In the rows, zero is written as 128.
The rows of A fall into a few groups, and each row is roughly a mix of its group's hidden directions.
A:
[[126  76  85  76 102 135 121 158 142 133 127]
 [101 161  87 145 149  96 160 149 103  86 129]
 [150 164 127  78 132 101 157 120  84 106 100]
 [122 117 164 199 163 146 110 119 110 132 109]
 [138  81 172 141 130 177 109 107 127 131  90]
 [117 179 120 129 185  83 154 131 111 136 126]
 [141 145 133  84 123 103 165 130 194 115 113]
 [135 106 123  89 133 120 177 188 117 149 108]
 [149  63 123 137  95 180 127 128 152 136 123]
 [171 160 124  88 114 109 179 151 126 111 156]
 [129 131 177 159 139 169 158 173 119 156 116]
 [103  91 111 171 149 144 105 104 114  79 153]
 [152 163 166 122 114 138 124  78 154 124  79]
 [145  59 122 131 134 183 146 127 134 141 109]
 [138 135 129 121  91 148  77  74 168 125 131]
 [103 118 177 159 140 126 175 148 153 169 125]
 [114  97  81 103  92 159 112 143 149  90 152]
 [162 129 118 127 131 145 163 158  75 129 180]
 [110 124 139 140 126 150  98 146  70 123 187]
 [118  91 111 145 134 121  73  81 119 115 168]
 [ 81 102 106  99 112 133  94  90  84 133 128]
 [104  83  81 106 132 113 122 175  92 129 128]
 [143  95 119 184 114 145 129 139 126 152  69]
 [171 152  91 135 130 144 104 137 110  65 117]
 [148 134 108 113 143 135  79 106 115  67 161]
 [153 168 179 121 128 133 159 120 137 144  74]
 [134 165  95 141 150 105 147 151  87 148 178]
 [146 135  93  52 104 114 159 130 128 122 123]
 [140  95 166 145 130 153  83  70 129 128 113]
 [129 161 150 174 105 110  84 109  85 115 111]
 [102 178 122 187 133 150 135 127 135  88 144]
 [145 140  63  92 131 102 169 135 134 155 131]
 [132  77 163 140 149 149 109  99 101 119  81]
 [126  90 129 112 156 160 130 109  72 128  82]
 [146 121 141 152 138 108 130 107  93 187  79]
 [146 184 143 144 158 133 165 155 100  91 121]
 [109 149 139 129 116 132 127 156 196  82 151]
 [116 148 187 181 141 129 106 140 136 110 160]
 [132 115 169 160 159 134 184 142 115 170 131]
 [137 165 154 166 132 133 118  79 155 119 175]
 [151 151 132 164 126 135 177 169 124 144  80]
 [153  94 175 123 163 106 124  83 101 141 106]
 [ 81 111 135 147 110 158 141 162 176  94 143]
 [100  97  71 118 125 103  87 141  93 125 146]
 [124 138  93  64 119 119 131 126  68 125 132]
 [108 126  79  75  86 132  99 125 137 104 142]
 [145  90  91 140 158 153 173 144 152 164 140]
 [127  66 155 157 145 183 128 130 148 131 122]
 [172 176 154 127 174  98 126 108  99 127 135]
 [122 121 162 166 111 147  78 117  74 112 125]
 [ 99 102 117 160 165 126 140 153  72 101 106]
 [135 151 108  62 107 103 156 142 160 119 151]
 [113 119  89 114 103 155  98 140 147  64 146]
 [106 171  77 131  95 120  93 111 149 103 148]
 [130  91 117 142 132 144 116  85 163  88 177]
 [109 160 165 142 127 108 174 152 145 170  97]
 [129 148 117  76 102 107 169 149 150 174 135]
 [151 106 141 106 105 167 136 153  85 110 178]
 [ 76  85 113  92 128 156 101 134 154 139 155]
 [113 115 153 170 142 144  97 127 169  74 146]
 [157 169 157  98  95 124 117 117 158 179 121]
 [140 199 135 109 106 114 158 152 150 155 117]
 [119  72 160 159 144 124  98  94 148 158 141]
 [ 98 129 103 158 158 109 128 123  80  80  99]
 [ 92  75 145 144 122 156 158 150 162 143 157]
 [143 143 158 116 180 114 173 119 134 113  80]
 [116  76 165 101 116 175 120 138 162 109 143]
 [111 137 141 177 137 150 163 151  91 128  79]
 [146 184 178 148 143 124 173 136 134 148 125]
 [101 137 131 105 137 148 136 144 143  72 188]
 [137 105 140  96 134  98  94  92 162 152 175]
 [126  63 112 164 102 149 100 123 153 144 104]
 [ 92 153 113 170 141 144 148 177  94 107 108]
 [136  94 150 133 120 173 111  86 148  97  84]
 [141 172 134  77 126  78 127 108 126 167 129]
 [142  93 119  83 154  88 168 130 110 112  93]
 [ 94  90 158 165 118 142 151 149 176 154 125]
 [140  93  80  85 115 155 140 131  80 142 136]
 [118 148 169 179 159 139 137 124  89 118  90]
 [103 109 158 138 117  99 120 107 154 194 103]
 [119 154 108  93 136 132  96 113 105  67 161]
 [ 96 130 132 137 140 169 175 166 113  89 154]
 [125 145 158 164 144 110  80  91  87 155 134]
 [155 115 113 173 157 128 155 110 141 151  70]
 [146 195 147 150 135  81 148 141 139 115 148]
 [ 91 180 163 111 121  92 151 137 155 154 113]
 [125 201 146 105 136  84 127 117 113 135 104]
 [144  59 126 143 121 181 132 121 141 140 103]
 [101 126 104 159 168 112 164 153  93  86 138]
 [145 183 125 130 164  91 162 138  85 125 137]
 [148 140 147 155 106 127 143 156 184 123 181]
 [146  90  82 117 113 151 139 124  71 156 112]
 [ 84 145  95 111  94 155 131 158 132  75 122]
 [153 165 165 106 106 131 137 151 139 189 109]
 [112 185  97 118 121 107 165 168 122 113  99]
 [153 150  79  76 101 106 153 134  98 132 138]
 [127  89 138  71  83 164 117 133 139 106 143]
 [139 185 140 112 101 144 159 149 157 134  83]
 [106 107 141 185 174 156 118 141 109 147 158]]

One row of each group comes first, with its name. Which group is each row after those in?
[115  98 175 170 141 152 104 109 156 119  89] | <10>
[142 196 141 137 132  94 125 128 115 129  76] | <69>
[ 98  93  80 129 144 110 123 170  85 121 147] | <128>

[131 110 137 208 155 147 115 121 109 148 114] | <10>
[132  78 140 134 120 123 101 114 192 147 158] | <69>
[152 171 169 118 120 137 156 114 147 133  70] | <128>
[120  82 133 158 124 171  84  95 140 111 152] | <128>
[121 115  87  63 148 125 152 116 103 138  94] | <10>
[163  88 100 165 127 149 108 116  88 137  89] | <69>
[100  74  99 132 101 161  87 118 150 150 127] | <10>
[ 88  85 119 130 150 168 105 145 118 146 175] | <10>
[119 162 141 120 142  94 151 141 201 122 146] | <10>
